One turn or mirror swaps these rows in pairs. Which row does each one swap with?
q_980: [-0.63  4.95 -0.03 -0.14  1.19 -1.45  1.08 -0.01  2.44 -0.88  1.68 -0.46
 -0.13  1.53  2.01 -3.05 -0.03 -1.27  2.41 -0.17]
q_143: [ 3.20 -0.28 -1.58 -1.99  1.33  1.50  1.38 -1.22 -0.31 -0.50  0.92  0.52
 -0.46  1.77 -0.22 -0.15  1.02  0.11  2.34 -0.41]
q_648: [-0.24  1.97 -1.01 -1.74  1.18 -1.30  1.67 -0.29  2.16 -0.14 -0.70 -0.69
 -0.03 -2.03  0.50  1.55  0.76 -3.40  0.64 -1.58]
q_176: [-0.20  1.11 -1.87 -2.89 -0.12 -0.65 -1.08 -0.58  3.09  0.78  0.81 -0.75
  1.32  0.54  1.00 -0.72  2.10  0.23  0.94 -3.87]
q_900: [ 0.77  1.97  0.69 -0.73  0.45  0.12  1.54  0.01 -0.54  0.39 -2.22 -0.94
 -0.61 -0.41  2.34  0.15  0.12  0.07  2.63  0.50]
q_619: [ 2.71  0.21 -3.00 -1.55 -0.48 -0.37  0.00 -1.27  2.81 -1.11  1.01  0.18
 -1.76  1.38  0.62  0.28  1.95 -1.41  0.35 -2.86]
q_432: [-0.56  3.54 -1.39 -1.51  3.21  1.28  2.06 -0.46  1.81 -1.17  2.41 -1.31
 -0.42  0.62 -0.77  0.70  2.31 -0.75 -0.18  0.19]
q_934: [-0.27  2.51  0.12  0.11  2.38 -1.36 -1.64  1.80  1.64 -1.84 -0.11 -1.17
 -0.82  3.11  0.49 -2.79 -0.52 -0.64  0.46 -0.98]
q_290: [ 0.41  1.73  2.82 -2.09 -0.54  0.53  1.89 -0.37  3.57 -0.93  0.42  0.12
 -1.12  1.87  2.65 -1.35  2.18 -0.60 -0.73 -0.14]
q_558: [-0.67  2.08 -0.09 -1.44  4.42 -1.62 -0.30 -1.32 -0.25 -2.59  0.72  0.49
 -1.77  1.15 -0.98 -2.48  0.28 -0.27  2.23 -2.65]
q_825: [-0.31  2.87  0.29  0.08  1.85 -3.94  2.72 -1.08  1.85 -1.16  0.28 -0.38
 -2.57  0.55  1.26 -1.40  2.01 -1.80 -0.15 -1.94]
q_150: [ 1.85  3.69 -1.85  0.02  0.59  0.84 -0.15 -0.12  0.89 -0.75 -0.96 -0.09
 -0.17 -1.95  0.30  0.14 -0.84 -0.93  2.01  0.33]
q_292: [ 0.65  1.55  2.87 -3.00  0.38  0.67  2.35 -0.29  2.34 -0.39 -0.86  0.12
 -0.16  0.66  2.60 -1.66  2.01 -0.98 -0.49  0.12]
q_458: [ 1.23  0.75 -2.04 -1.96  1.14 -2.00  2.54 -3.44  1.51 -0.14  1.52 -1.32
 -0.89  0.93  1.91 -0.47  2.59 -0.77  1.09 -2.64]
q_734: [ 2.03  0.52  2.41 -3.78  0.81  0.31  0.09 -0.03  1.71 -2.79  0.73  0.57
 -0.80  0.82  1.37  0.03  0.72 -2.38  0.99  0.37]
q_917: [ 1.16  1.71  0.57 -1.51  1.43 -0.14  0.33 -1.86  2.94 -1.95  1.40 -1.43
 -1.25 -0.16  0.12 -3.06 -1.29  1.26 -2.49 -2.20]
q_522: [ 1.75 -0.36 -2.11 -2.46  1.12 -1.85 -0.27 -0.50 -0.20 -3.15  0.08  0.91
 -1.20  0.25  0.18 -0.80  1.51 -0.75  0.40 -3.27]
q_569: [-0.46  1.43 -2.02 -2.45  2.61 -1.58  1.44 -1.86 -0.45 -3.07  1.70  0.58
 -0.90 -0.29  0.70 -0.03  2.87  0.45  0.51  0.13]
q_347: [ 1.70  3.92 -1.63  0.91  1.03  0.38  0.54 -0.71  0.95 -1.40 -0.50  0.53
 -1.26 -1.76 -0.08 -1.29 -1.19 -0.47  0.83  0.99]
q_833: [-1.17  3.78 -0.09 -0.28  2.68 -1.31  1.77 -1.76  0.78 -3.11  2.50  0.14
 -1.05  0.83  1.19 -1.57  1.30  0.01  1.42  1.44]
q_242: [ 2.07  0.80 -2.22 -1.34 -1.17 -0.86  0.66  0.01  3.72 -0.89  1.13  0.57
 -1.68  2.28  0.97 -1.18  1.31 -1.92  0.25 -2.72]
q_387: [-1.02  1.33  1.87 -0.42  3.55 -2.30 -0.62 -0.18  0.88 -2.14  0.24 -0.24
 -3.02  1.40  0.13 -1.04 -0.41 -1.47  2.16 -2.12]
q_438: [-1.24  1.67  2.49 -0.81  2.85 -2.10 -0.11  0.16  0.54 -1.43 -0.21 -0.84
 -3.37  0.97  0.59 -0.24 -0.94 -0.75  1.65 -2.31]
q_831: [ 0.90  0.91  1.20 -0.41  0.11  0.10  1.71 -2.00  2.32 -1.59  0.50  0.72
 -4.04  1.17  1.75 -1.94  0.97  1.00 -1.74 -0.62]
q_824: [ 0.69  1.04 -0.86 -0.54  2.09 -0.41 -2.25 -1.85 -0.58 -1.04 -1.68  0.67
 -0.50 -1.37  0.20 -0.38  0.78  1.24  1.22 -0.01]
q_54: [-0.38  0.54 -1.53 -2.68 -0.69 -0.99 -0.96 -0.62  2.59  0.35  0.34 -0.37
  0.73  0.12  1.34  0.00  2.43 -0.01  0.33 -4.00]
q_769: [ 1.52  3.71 -2.36  0.84  0.71  0.59 -0.11 -0.30  0.88 -1.15 -0.43  0.43
 -0.75 -1.58 -0.09 -1.25 -0.91 -0.77  1.50  0.61]
q_923: [ 1.71  0.68  2.76 -4.27  0.06  1.35  0.02 -0.91  2.05 -2.43  1.93 -0.21
 -0.46  1.00  0.83 -0.58  0.44 -0.92  0.17 -0.04]
q_285: [ 0.98  2.79 -0.28 -1.04  1.55 -0.04  0.06 -2.21  2.11 -1.64  1.87 -2.06
 -1.35 -0.30  0.64 -3.28 -1.35  1.54 -1.60 -2.89]
q_726: [ 1.17  2.23 -1.73 -3.37  0.24  0.77 -0.45 -1.34  2.19  0.54  0.85  0.30
  2.45  0.32  0.97 -1.62  0.88 -0.17  2.12 -3.14]
q_914: [ 2.41  0.34 -2.47 -1.42 -1.26 -0.47  0.11 -0.60  3.54 -0.99  0.75  0.61
 -1.81  1.30  0.79 -1.19  1.36 -1.82 -0.14 -2.75]
q_437: [ 1.72  3.70 -1.24 -1.34  1.42  1.37  0.57  0.90  0.83  0.62 -1.38 -0.82
  1.76 -1.18 -0.23 -1.26  0.95 -0.29  0.29 -2.15]
q_38: [ 1.41  2.53  1.82 -1.71  2.89  0.88  1.35 -2.22  2.32  1.02  2.14 -1.92
 -1.26  1.71  0.08 -2.05  0.14  0.90  0.90 -3.34]
q_880: [ 0.05  0.02 -0.94 -1.51 -0.84 -1.68 -0.61 -0.90  2.81  0.77  1.25  0.10
 -0.24  0.40  1.79  0.41  2.58  0.42  0.80 -3.68]
q_598: [ 1.14  2.22  1.35 -3.63  0.26  0.96  0.95  0.74  1.90  0.28 -0.90 -0.10
  1.46  0.34  2.26 -0.74  2.70 -0.93  0.50 -0.02]
q_909: [ 0.05  1.99  2.43 -3.03  1.39  1.55  0.96  0.19  2.57  0.67 -1.02 -0.52
 -0.74  0.41 -0.18 -2.09  0.23  0.22 -0.17 -3.99]
q_781: [ 0.21  2.15  0.67  0.17  1.61 -1.27 -2.13  1.52  1.32 -1.38 -0.87 -1.40
 -1.74  2.95  1.56 -2.80 -0.36 -0.76  0.29 -1.81]
q_777: [ 1.00  2.33  2.06 -1.65  2.32  1.88  1.53 -1.47  2.96  1.04  1.65 -1.51
 -1.29  0.73 -0.41 -2.13 -0.38  1.04  0.48 -3.26]
q_912: [ 2.36  2.54  1.82 -1.03 -0.13  0.33  3.12 -0.12  0.63 -0.10  0.73  0.04
 -1.03  1.23  1.15 -2.88  0.04  1.79  1.88 -0.51]
q_976: [-0.67  0.73 -1.61 -0.77  1.94 -0.41 -1.31 -1.25 -0.28 -1.58 -2.33  1.44
 -1.75 -0.71  0.37  0.60  1.36 -0.03 -0.10 -1.40]
q_725: [-0.97  1.82  2.97  0.32  2.33 -1.85 -0.60  0.41  1.09 -1.27 -0.52 -0.65
 -3.15  1.20  0.45  0.03 -0.33 -1.21  1.82 -1.38]
q_585: [ 1.50  2.36  1.48 -1.30  2.05  0.69  1.48 -2.77  2.69  0.48  3.34 -1.63
 -1.08  1.20 -0.25 -1.77  0.12  1.15  1.11 -2.98]
q_364: [ 1.10  2.43 -0.23  0.71  1.91 -0.50 -1.55 -1.90 -0.21  0.29 -0.30  0.58
  0.37 -1.73  0.90 -0.27  0.83  1.28  2.33  0.15]
q_490: [-1.65  3.62 -0.61 -1.05  3.53  0.11  0.46 -0.45  1.32 -1.87  1.75 -1.46
 -0.81  1.24 -0.70  0.62  2.17 -1.78 -0.27  0.42]
q_475: [-1.41  2.45 -1.13 -1.45  3.00 -1.40  2.72 -1.35 -0.04 -2.77  2.26  0.14
 -0.67  1.20  0.97 -1.55  2.06  0.01  1.34  0.59]
q_782: [ 1.54  1.08  2.45 -2.98  1.11  0.71  0.04 -1.91  3.23 -2.23  2.56 -1.71
 -0.98  0.28  1.39 -1.69 -0.49  0.38 -1.27 -0.86]
q_66: [ 0.93  1.83 -1.13 -0.42  2.17  0.02 -1.99 -2.09 -0.96 -0.69 -1.10  0.60
  0.33 -1.24  0.46 -0.78  1.05  1.24  1.69 -0.04]
q_868: [-1.59  2.92  0.31  0.21  3.43 -0.53 -0.96  1.06  1.65 -1.80  1.18 -2.17
 -1.23  2.62  0.76 -0.54  0.76 -0.92  0.40  0.49]

q_176 pairs with q_824
q_909 pairs with q_558
q_54 pairs with q_66
q_777 pairs with q_387
q_880 pairs with q_364
q_912 pairs with q_825
q_781 pairs with q_285
q_475 pairs with q_292
q_347 pairs with q_242
q_522 pairs with q_437
q_585 pairs with q_725

One turn or mirror swaps these rows in pairs. Which row does each one swap with?
q_525: [-1.89  1.83 -0.19 -0.28  1.08  0.42 -0.53 -1.82  0.86 -1.38 -0.31  0.27
 -1.18  0.05 -1.04  0.51 -1.17 -3.76]
q_628: [-0.78 -1.82  1.00  1.26 -0.82 -0.55 -0.09  0.53 -1.82  0.49 -2.46  1.08
 -1.00 -1.39  2.23 -0.84  1.18 -0.28]
q_57: [-2.11 -0.95  1.38  2.47 -0.21  0.07  0.99 -0.47  0.81 -2.37 -1.06 -1.95
  1.56  1.76  1.80 -2.13 -0.07  0.42]
q_968: [-1.95  0.57 -0.21  0.99  0.86 -0.40 -1.25 -2.03  0.40 -1.07  0.00  0.63
 -0.34  0.06 -1.62  1.26 -1.21 -3.09]
q_32: [ 0.29  1.02 -0.42 -0.45  0.57  0.40  0.87 -1.53 -0.72 -1.20  1.50 -2.42
 -1.45 -0.90 -0.52 -1.03 -0.72 -0.52]
q_951: [-0.46  0.76 -0.72 -0.49 -0.76 -1.02  0.09 -0.31  1.41  0.15 -1.27 -0.21
 -0.75  1.16  0.70  3.38  2.96 -0.30]
q_136: [ 0.60  1.45  0.22 -1.07  0.05  0.62  1.56  0.17 -1.53 -0.50  1.45  0.53
 -0.82 -1.08  1.38 -0.24 -1.04  0.26]
q_906: [-1.12 -2.53  0.79  1.32 -0.53 -1.82 -0.09  1.41 -1.57  0.37 -2.94  0.51
  0.47 -0.95  1.50  0.44  0.76 -0.60]
q_584: [ 1.06  0.86  0.75 -2.69  0.62  0.06  0.24 -0.91 -0.02  0.27  1.16 -1.19
  1.54  0.61  0.00 -1.35 -0.68 -1.13]
q_485: [-1.36  3.07 -1.32  1.01 -0.54 -1.16  2.57  0.17  0.47 -1.39 -3.26  0.74
 -1.68 -0.37  0.84 -0.19 -1.46 -1.81]
q_972: [-0.21 -0.22 -1.15 -1.33 -0.66 -1.20  0.73 -1.01  1.17  1.83 -1.13  0.96
 -0.88  1.45  1.42  2.11  2.37 -1.27]
q_789: [-2.78  1.53  3.76  0.76  0.66 -0.84  1.15  1.03  0.32  0.52 -1.57 -1.42
  0.79  1.64  1.85  0.66  0.09 -2.72]
q_328: [-2.16  0.33  1.01  1.21 -0.94  1.02  0.04 -1.32  1.60 -1.49 -0.57 -0.97
  2.06  3.35  1.45 -1.12  0.96  0.91]
q_913: [-0.34 -0.07 -0.32 -0.05 -0.29 -0.35 -0.21 -0.01  2.89  2.46 -3.88 -0.87
  0.80  0.45 -0.61 -0.92 -0.88 -1.45]
q_448: [-1.90 -1.09  0.55  1.27  0.11 -1.80 -0.24  0.73 -2.23  0.19 -3.26  1.25
  0.28 -1.03  1.64 -0.31  1.44 -1.72]
q_354: [-2.05  2.53  0.49  0.47  1.10  1.69 -0.99 -0.62  0.54 -1.26 -1.96 -0.03
 -0.57 -0.56 -0.48  0.63 -0.83 -4.16]
q_626: [ 0.39  3.34 -0.68  2.04 -0.56 -0.52  1.60  0.65  1.71 -0.93 -2.63  0.59
 -1.51  0.64  0.48  0.78 -1.09 -2.04]
q_965: [ 0.07  3.40 -1.64  1.89 -0.11 -0.47  2.19  0.59  1.14 -1.52 -2.94  0.08
 -1.21 -1.08  0.69 -0.90 -0.05 -0.17]
q_924: [ 0.67  2.80 -1.71  1.72 -0.84 -0.14  0.88 -0.37  0.51 -1.71 -2.47  1.17
 -1.28  0.09  0.51 -1.41 -1.40 -1.73]
q_866: [-1.49  0.02  3.47  2.48 -0.21 -1.63  0.77  0.28 -0.37 -0.08 -0.94  0.45
  0.57  0.97  0.89  2.19 -0.73 -2.50]
q_103: [ 0.48  0.91 -0.24 -1.67  1.00  0.74  1.12 -0.93 -1.98 -1.10  1.17 -1.99
 -0.55 -0.26  0.25 -0.90 -0.88 -0.82]
q_415: [-1.51 -2.03  1.09  1.82  0.68  0.31  0.92  0.10  1.84 -2.37 -0.70 -1.10
  1.16  2.66  1.62 -1.59  1.21  0.48]
q_161: [-1.06 -0.10  1.86  1.17 -1.23 -1.07 -0.62  2.02 -2.58 -0.24 -2.42  0.71
 -0.01 -0.28  2.23 -0.55  1.75 -0.50]
q_573: [-1.52 -1.00  1.44  0.97 -0.57 -0.74 -1.80  1.42 -1.60  0.60 -2.75  1.12
 -0.16 -0.80  0.79  0.68  1.52 -1.55]
q_429: [-1.42 -0.52  1.24  2.80  0.88  1.02 -0.04  0.23  1.56 -2.09 -1.54 -0.04
  1.34  0.34  2.49 -2.63  0.97 -0.01]
q_9: [-0.20 -1.08 -1.52 -1.29 -0.48 -1.45 -0.48 -0.88  1.45  1.26 -0.79 -0.05
 -2.02  0.98  0.53  1.29  2.25 -0.58]
q_499: [-0.79  0.75 -0.11 -0.95 -0.50 -1.85  0.74 -1.17  0.86  0.45 -1.07  0.75
 -1.05  1.43  1.82  1.68  3.38  0.65]
q_134: [ 0.57  0.34  0.15 -1.06 -0.09 -0.30  1.13 -0.32 -1.95 -1.48  1.75 -2.27
 -0.79  0.82 -0.23 -0.78  0.20 -0.95]
q_773: [-1.68  1.40 -0.26 -0.40 -0.21 -1.51 -0.40  0.38  3.53  1.45 -3.78 -0.26
  1.35  0.46 -0.65 -0.85  0.30  0.11]
q_375: [ 0.48  1.29  0.85 -3.03  0.18  0.90  0.72 -0.78 -0.36 -1.46  0.78 -1.25
 -0.42  0.40  0.46 -0.45 -2.00 -0.71]
q_911: [ 0.89  1.28 -0.66 -1.41  0.75  1.74  1.01  0.50 -1.70 -0.66 -0.15 -2.86
 -0.17  0.34  0.82 -0.57 -1.62 -1.51]
q_633: [-0.93  1.01 -1.17 -1.61 -1.70 -0.59  0.34  0.03  1.29  1.06 -0.03  0.13
 -1.10  1.48  0.54  2.24  1.91 -0.19]
q_39: [-1.42 -1.71  0.89  2.78 -0.49 -0.13 -0.31  0.15  0.47 -3.30 -1.13 -1.89
  1.48  1.65  1.41 -0.28 -0.16  0.62]
q_903: [-0.65  2.79 -2.29  0.62  0.29  0.50  2.02  0.44  1.38 -1.54 -3.37 -0.28
 -1.52 -0.10  0.90  0.21 -0.69 -1.38]
q_317: [-0.61  0.53 -0.33 -0.53 -0.15 -0.80 -0.32  1.28  2.85  1.39 -3.45 -1.42
  2.69  1.40 -0.59 -0.71  1.15 -1.22]
q_205: [ 1.73  1.32 -0.08 -0.49 -0.58  1.50  0.36 -1.61 -0.49 -0.32  1.39 -0.85
 -0.99 -1.18  0.87 -0.47 -0.72 -0.02]
q_540: [-1.63 -0.87  1.30  2.31  0.57  1.07  0.26 -0.41  0.45 -1.40 -0.59 -1.20
  3.01  2.43  1.18 -1.11  1.12 -0.04]
q_795: [-0.89  0.63 -0.97 -0.07 -0.24 -0.79  0.72 -0.26  2.86  2.14 -2.98  0.00
  1.28 -0.44 -0.78 -2.41 -0.07 -1.01]
q_545: [-1.68 -0.90  2.57  2.77  0.54  0.10  0.87 -0.59  0.63 -0.84 -0.77 -2.97
  0.45  1.29  2.03 -2.38  0.77  0.33]
q_225: [-1.36  1.27 -0.55  0.47 -0.07 -1.32  0.68  1.31  3.12  2.33 -2.96 -1.46
  0.78  1.32 -0.44 -0.83  0.54  0.33]
q_894: [-0.48 -0.03 -1.31 -1.83 -0.98 -1.10 -0.16 -1.00  1.07  0.94 -1.34  0.58
 -0.75  2.71  0.70  2.31  0.68  0.07]
q_12: [ 0.20  0.87 -0.59 -2.25  0.96  1.01  1.44  0.48 -0.87 -0.03  0.98 -1.45
 -0.06  0.18 -0.66 -1.31 -0.98  0.28]
q_162: [-0.55 -0.08  0.21  0.31  0.70 -1.42 -1.17  0.37  3.41  1.70 -3.55 -0.33
  1.50  1.52 -0.11 -1.52  0.21 -0.62]
q_14: [-1.52  2.00  0.89 -0.16  1.21  0.96 -1.26 -1.22  0.55 -2.11 -1.13  0.37
 -0.12  0.78 -0.81  1.62  0.39 -3.46]
q_203: [-0.60  0.24  2.66  2.41 -0.48  0.99 -0.05 -0.22  1.28 -0.90 -1.31 -1.86
  1.38  0.42  2.65 -1.87  0.89  1.01]
q_827: [-3.00  0.43  3.62  1.62  0.33 -1.37  0.95  0.84 -0.07  0.85 -1.08 -0.57
  1.66  1.43  1.14  0.69  0.47 -1.98]
q_181: [-1.98 -0.40  1.25  2.41  0.31  0.87  0.25 -0.46  0.24 -1.68 -1.52 -2.61
  0.29  2.75  0.63 -2.88 -0.15  0.26]
q_737: [-1.63  0.40  3.70  1.68 -0.49 -0.58  1.05  0.76  0.16  1.04 -1.46  0.28
  1.76  1.75 -0.07  1.14 -1.69 -2.68]

q_103 pairs with q_57
q_12 pairs with q_415
q_827 pairs with q_525
q_789 pairs with q_968
q_39 pairs with q_911

